In the data rows, the value 50 means zero.
Here is a table of points, one per row:
c(0, 59, 30, 46, 32, 50, 65, 36, 46, 34, 54, 44, 75, 48, 24, 75, 63, 69,
  28, 61, 66, 56, 55, 60, 20, 33, 41, 58, 50, 64, 72, 30)
c(57, 46, 73, 60, 45, 45, 33, 63, 46, 35, 49, 21, 70, 61, 66, 34, 68, 32,
  71, 72, 62, 60, 56, 24, 51, 52, 42, 55, 20, 68, 64, 10)
c(43, 37, 47, 59, 46, 41, 10, 60, 35, 70, 85, 60, 20, 43, 62, 64, 71, 65,
  47, 20, 52, 58, 62, 27, 50, 73, 51, 75, 49, 11, 59, 30)
c(57, 50, 71, 29, 37, 15, 70, 62, 58, 66, 86, 61, 61, 50, 82, 65, 48, 43,
  41, 45, 72, 95, 29, 56, 41, 49, 37, 45, 65, 70, 60, 71)
c(39, 16, 55, 76, 35, 52, 58, 24, 70, 61, 41, 61, 39, 51, 71, 63, 65, 41,
  28, 69, 45, 33, 53, 36, 83, 37, 44, 22, 60, 62, 29, 53)
c(50, 59, 65, 50, 49, 50, 43, 47, 53, 55, 95, 64, 19, 60, 16, 50, 13, 43,
  61, 73, 58, 69, 61, 58, 58, 38, 58, 51, 16, 57, 36, 46)
c(57, 65, 52, 39, 44, 26, 59, 66, 25, 76, 44, 78, 41, 57, 54, 37, 44, 66,
  61, 56, 47, 26, 55, 57, 80, 50, 43, 49, 42, 63, 93, 40)
c(30, 40, 53, 55, 27, 55, 29, 51, 79, 73, 42, 32, 66, 28, 38, 63, 23, 52,
  45, 24, 36, 27, 22, 32, 39, 34, 65, 35, 21, 49, 72, 63)
c(31, 51, 40, 27, 33, 62, 43, 41, 42, 31, 8, 77, 46, 55, 51, 66, 41, 28,
  73, 57, 46, 73, 40, 33, 63, 44, 42, 66, 44, 24, 32, 67)
c(55, 30, 41, 13, 46, 60, 65, 44, 68, 67, 44, 41, 71, 42, 53, 75, 25, 59,
  47, 76, 37, 36, 50, 47, 41, 60, 61, 68, 72, 44, 36, 12)
c(33, 21, 70, 38, 61, 26, 42, 29, 60, 31, 24, 43, 50, 75, 45, 47, 37, 68,
  30, 39, 45, 57, 67, 61, 40, 82, 73, 57, 49, 58, 46, 63)
c(36, 65, 39, 42, 82, 88, 64, 86, 60, 78, 30, 33, 14, 70, 54, 52, 62, 29,
  21, 51, 71, 63, 27, 70, 63, 62, 75, 50, 39, 49, 48, 55)
c(37, 81, 67, 49, 51, 35, 25, 31, 88, 51, 33, 45, 47, 46, 48, 65, 68, 48,
  48, 59, 38, 39, 63, 85, 56, 33, 54, 42, 73, 26, 63, 38)
c(58, 58, 37, 28, 58, 52, 61, 30, 27, 37, 82, 45, 56, 32, 30, 74, 50, 0,
  46, 27, 50, 26, 66, 62, 70, 92, 31, 26, 50, 55, 62, 53)
c(40, 54, 47, 90, 63, 66, 62, 70, 55, 58, 58, 44, 67, 50, 72, 37, 18, 34,
  53, 51, 57, 31, 98, 56, 48, 55, 10, 92, 54, 38, 50, 83)
c(73, 33, 61, 63, 36, 53, 53, 37, 11, 48, 26, 54, 50, 68, 58, 51, 24, 17,
  28, 37, 58, 47, 37, 75, 27, 20, 65, 47, 63, 25, 52, 34)
c(44, 41, 37, 66, 46, 51, 43, 62, 48, 46, 47, 71, 69, 8, 54, 0, 47, 60,
  41, 51, 43, 71, 32, 83, 60, 74, 31, 47, 35, 51, 26, 24)
c(53, 56, 59, 63, 51, 52, 63, 41, 46, 76, 53, 34, 49, 52, 32, 27, 58, 41,
  78, 49, 14, 84, 50, 36, 43, 54, 42, 52, 71, 55, 76, 44)
c(56, 26, 66, 75, 82, 54, 56, 47, 55, 43, 53, 68, 54, 36, 36, 50, 54, 61,
  94, 54, 88, 45, 31, 50, 56, 59, 55, 55, 68, 59, 64, 41)
c(45, 52, 46, 37, 47, 87, 34, 57, 32, 63, 69, 82, 88, 59, 62, 31, 76, 46,
  52, 64, 47, 43, 75, 51, 33, 45, 99, 22, 57, 47, 45, 82)
c(67, 30, 74, 33, 22, 77, 69, 51, 57, 31, 45, 40, 22, 27, 46, 29, 86, 58,
  77, 18, 50, 47, 69, 66, 42, 27, 38, 71, 43, 73, 39, 39)
c(61, 48, 40, 56, 66, 58, 67, 51, 56, 12, 48, 39, 61, 46, 59, 53, 41, 68,
  24, 34, 34, 67, 53, 33, 99, 24, 75, 59, 44, 32, 63, 61)
c(54, 41, 26, 47, 39, 57, 9, 66, 23, 34, 64, 23, 30, 52, 37, 36, 36, 63,
  56, 69, 53, 47, 34, 53, 65, 45, 39, 50, 93, 76, 53, 65)
c(32, 62, 48, 44, 70, 23, 73, 46, 38, 28, 40, 33, 21, 22, 73, 33, 42, 46,
  55, 61, 50, 35, 47, 37, 32, 42, 75, 34, 50, 28, 38, 53)
c(54, 56, 77, 58, 67, 66, 61, 49, 12, 52, 50, 36, 56, 63, 68, 86, 64, 87,
  53, 62, 10, 43, 26, 68, 48, 56, 32, 42, 28, 39, 21, 71)
c(47, 41, 42, 31, 88, 18, 36, 43, 55, 63, 38, 44, 70, 56, 45, 34, 68, 31,
  60, 33, 41, 33, 36, 42, 55, 16, 45, 74, 47, 60, 9, 51)
c(67, 67, 33, 88, 53, 51, 43, 51, 50, 42, 48, 66, 38, 49, 57, 67, 47, 43,
  58, 36, 30, 63, 55, 44, 29, 69, 63, 58, 49, 97, 54, 41)
c(92, 43, 34, 33, 78, 60, 38, 49, 57, 48, 46, 74, 32, 50, 47, 48, 60, 57,
  28, 73, 49, 50, 54, 36, 21, 45, 13, 45, 32, 53, 85, 66)
c(77, 33, 25, 63, 31, 12, 69, 87, 58, 51, 32, 33, 61, 50, 26, 74, 68, 50,
  53, 60, 54, 52, 74, 58, 48, 55, 67, 34, 39, 29, 29, 66)
c(59, 84, 41, 42, 45, 57, 34, 26, 47, 74, 45, 35, 53, 44, 56, 53, 31, 88,
  58, 28, 91, 64, 66, 41, 52, 52, 37, 23, 53, 66, 45, 49)
c(53, 82, 68, 49, 49, 57, 58, 84, 70, 26, 63, 78, 52, 78, 25, 39, 41, 59,
  35, 34, 47, 44, 47, 15, 39, 59, 27, 18, 82, 40, 34, 34)
c(58, 73, 36, 51, 18, 44, 66, 14, 72, 43, 57, 43, 54, 72, 52, 31, 62, 52,
  48, 57, 57, 20, 13, 49, 44, 68, 65, 76, 42, 33, 46, 62)
There is one direction along which these points spread out most. Take the direction at right angles to it along which they spread out most. Then take the direction at right angles to both along which they spread out most. Go by this last direction. For each point below, how far along it does it lie, from 0 to 99? 50 is the average, and the first point above lies past it. One standard deviation of the points above along it is 16.
c(53, 82, 68, 49, 49, 57, 58, 84, 70, 26, 63, 78, 52, 78, 25, 39, 41, 59,
  35, 34, 47, 44, 47, 15, 39, 59, 27, 18, 82, 40, 34, 34) : 57
c(37, 81, 67, 49, 51, 35, 25, 31, 88, 51, 33, 45, 47, 46, 48, 65, 68, 48,
  48, 59, 38, 39, 63, 85, 56, 33, 54, 42, 73, 26, 63, 38) : 73
c(30, 40, 53, 55, 27, 55, 29, 51, 79, 73, 42, 32, 66, 28, 38, 63, 23, 52,
  45, 24, 36, 27, 22, 32, 39, 34, 65, 35, 21, 49, 72, 63) : 77
c(53, 56, 59, 63, 51, 52, 63, 41, 46, 76, 53, 34, 49, 52, 32, 27, 58, 41,
  78, 49, 14, 84, 50, 36, 43, 54, 42, 52, 71, 55, 76, 44) : 54
c(92, 43, 34, 33, 78, 60, 38, 49, 57, 48, 46, 74, 32, 50, 47, 48, 60, 57,
  28, 73, 49, 50, 54, 36, 21, 45, 13, 45, 32, 53, 85, 66) : 40
c(36, 65, 39, 42, 82, 88, 64, 86, 60, 78, 30, 33, 14, 70, 54, 52, 62, 29,
  21, 51, 71, 63, 27, 70, 63, 62, 75, 50, 39, 49, 48, 55) : 20
c(55, 30, 41, 13, 46, 60, 65, 44, 68, 67, 44, 41, 71, 42, 53, 75, 25, 59,
  47, 76, 37, 36, 50, 47, 41, 60, 61, 68, 72, 44, 36, 12) : 71
c(50, 59, 65, 50, 49, 50, 43, 47, 53, 55, 95, 64, 19, 60, 16, 50, 13, 43,
  61, 73, 58, 69, 61, 58, 58, 38, 58, 51, 16, 57, 36, 46) : 49
